A =
[[  1  -1   0  12 -12  -8  -6  -2 -12  -2   5   3 -17   3   8]
 [ 65  34  -8  17  -7  16 -12  21 -16 -84  23  -7  -4 -30 -65]
 [-45 -25   6  -3  -4 -17   5 -16   3  57 -12   7  -9  22  51]
 [-42 -22   5 -19  13  -7  13 -12  18  55 -18   1  16  17  36]]
Counting starts at 1.
The entry in the bottom-left corner -> -42
The entry just left of 12 is 0
The entry in row 3 and column 1: -45
Give the bottom-right entry.
A: 36
The entry in the top-right corner: 8
The entry in the top-left corner is 1
Give the entry just left of 23.
A: -84
The entry directly above 6 is -8
Give the entry just left of the smallest entry.
A: -16
Give the entry directly below the smallest entry.
A: 57
The entry just left of -30 is -4
The entry in row 2 and column 2: 34
Give the top entry of the column that holds the smallest entry.
A: -2
The entry just right of the smallest entry -> 23
The entry in row 2 and column 1 -> 65
Give the entry directly below 22.
A: 17
The bottom entry of the column that holds the smallest entry -> 55
Give the entry just left of 18.
A: -12
The entry just right of -6 is -2
The entry in row 1 and column 2: -1

Read these off the array that follows.
1) Report the bottom entry of the column that holds the largest entry.
2) Report the entry in the top-right corner.
3) Report the 4th-last entry, reading row by row.
4) Report the entry directly below -7.
5) Report the entry directly below 10.
6) Report the entry just right of 5.
7) Report the top entry of the column that holds the largest entry.
8) Report the smallest entry in the first column.
-11 -26 -62 29
-23 -12 14 11
-24 21 52 -1
-12 -13 -22 16
-34 5 62 2
-1 11 -7 3
-25 -19 -45 33
-23 -13 7 13
-35 23 73 -1
-33 8 45 8
-16 9 13 6
-13 18 -1 10
-18 1 -9 16
-6 19 19 -2
-34 -34 -35 36
1) -35
2) 29
3) -34
4) -45
5) 16
6) 62
7) -62
8) -35

array([[ 0.1,  0.0, -0.5,  0.3,  0.5,  0.0,  0.4, -0.3,  0.2, -0.3],
       [-1.0, -0.5, -2.6, -0.5,  1.9, -0.2,  2.2, -1.6,  0.5,  1.0],
       [ 0.1,  0.0, -0.3,  0.1,  0.3,  0.0,  0.3, -0.2,  0.1, -0.2],
       [-0.7, -0.4, -1.7, -0.2,  1.1,  0.0,  1.2, -1.0,  0.3,  0.7],
       [-0.1, -0.1, -0.3, -0.1,  0.2,  0.0,  0.2, -0.2,  0.0,  0.1],
       [-0.1, -0.3, -0.8,  0.2,  0.3,  0.1,  0.3, -0.4,  0.1,  0.1],
       [ 0.0,  0.0, -0.4, -0.1,  0.5, -0.1,  0.5, -0.2,  0.2,  0.0],
       [ 0.2, -0.9, -3.0,  1.5,  1.4,  0.7,  1.3, -1.1,  0.6, -0.4],
       [ 0.0,  0.1, -0.6,  0.0,  0.8, -0.1,  0.7, -0.4,  0.3, -0.1],
       [-0.4,  0.0, -1.7, -0.4,  2.0, -0.3,  2.0, -1.1,  0.6,  0.3],
       [-0.3,  0.0, -1.2, -0.3,  1.5, -0.3,  1.5, -0.8,  0.5,  0.2],
       [ 0.2, -0.6, -2.2,  1.2,  1.1,  0.6,  1.0, -0.8,  0.5, -0.3],
       [ 0.4, -0.4, -2.1,  1.2,  1.4,  0.4,  1.2, -0.8,  0.6, -0.7],
       [-0.1,  0.2, -1.5, -0.3,  2.1, -0.3,  2.0, -1.0,  0.7, -0.1]])
Read off the bottom-left entry.
-0.1
The first entry of the smallest entry's row is 0.2
Read off the largest entry in the first column.
0.4
Read off the top-left entry.
0.1
The entry in the top-right corner: -0.3
Read off the third entry in reading order.
-0.5
Read off the minimum.
-3.0
The bottom-right entry is -0.1
The bottom entry of the column that holds the largest entry -> 2.0
Read off the 3rd entry on the main diagonal.
-0.3
The last entry in the row that holds the largest entry: 1.0
The entry directly below the smallest entry: -0.6
The entry just left of -2.1: -0.4
Read off the 3rd smallest entry.
-2.2
Read off the second entry in reading order.
0.0
Read off the smallest entry in the last row.
-1.5
The 2nd smallest entry -> -2.6
Read off the 5th entry, reading row by row.
0.5
Read off the third entry on the diagonal from the top-right corner.
-0.2
The 2nd entry on the diagonal from the top-right corner: 0.5
The entry just right of the smallest entry is 1.5
Read off the entry just left of the largest entry.
-0.2
Read off the entry just right of the largest entry.
-1.6
Read off the fifth-last entry, reading row by row.
-0.3
The third-last entry, reading row by row: -1.0
Read off the top entry of the column that holds the largest entry.
0.4
Read off the second entry on the main diagonal.
-0.5

M =
[[5 3 3 3 3 4 4 3 5 6 6 4]
 [5 3 5 3 5 2 8 3 5 6 6 2]]
Rows and columns are numbered from 1.
The entry in the bottom-left corner is 5
The entry in row 1 and column 1 -> 5
Which number is the entry in row 1 and column 2?
Answer: 3
Which number is the entry just right of the largest entry?
Answer: 3
Which number is the entry in the top-right corner?
Answer: 4
Which number is the entry in row 1 and column 3?
Answer: 3

[287 590 823 949 923 787 563 322 124]
The third entry from the right: 563
Read off the fourth entry from the end.
787
Read off the 2nd entry from the left.
590

B =
-68 -65 2 -55 -65 23 0 -61 25 -33
55 -91 -46 -63 -27 12 52 49 -74 62
-22 50 30 -22 70 9 -85 27 86 -29
-29 -83 19 -59 -88 74 0 -43 -55 -61
The second entry from the end, reading row by row: -55
The entry directly above 19: 30
The first entry in the row that holds the largest entry?
A: -22
The maximum?
A: 86
The entry just right of -27: 12
The 2nd entry in reading order?
A: -65
The fifth entry, reading row by row is -65
The third largest entry: 70
The second entry on the main diagonal -> -91
The top-right entry -> -33
The 1st entry, reading row by row -> -68
The entry directly below the smallest entry?
A: 50
The entry directly above 27 -> 49
The fourth entry, reading row by row -> -55
The 5th-last entry, reading row by row?
A: 74

15.146	62.817	192.725	100.224	207.111
78.306	-21.449	61.552	-103.645	64.115
95.569	-67.242	18.051	-99.278	26.656
11.859	-60.668	1.428	-70.481	11.878
36.645	-121.450	151.777	64.608	89.333
67.807	-59.250	-4.822	-147.616	57.290
2.353	-4.281	-45.437	-77.896	41.118
-7.266	-175.421	106.501	22.270	38.456
Indices start at 1.
The entry directly above 1.428: 18.051
What is the bottom entry of the column that holds the smallest entry?
A: -175.421
The top entry of the column that holds the smallest entry: 62.817
What is the entry directly below -21.449?
A: -67.242
The entry just right of 2.353 is -4.281
The entry in row 3 and column 1 -> 95.569
What is the entry in row 1 and column 3?
A: 192.725
The entry directly above -77.896 -> -147.616
The entry in row 2 and column 1: 78.306
What is the entry in the top-right corner?
A: 207.111
What is the entry in the top-left corner?
A: 15.146
The entry at row 2, column 2: -21.449
What is the bottom-left entry?
A: -7.266
What is the entry directly above -103.645?
A: 100.224
What is the entry just left of 89.333?
A: 64.608
The entry in the bottom-right corner: 38.456
The entry just left of -4.822 is -59.250
The entry just right of the smallest entry: 106.501
What is the entry directly below the largest entry?
A: 64.115
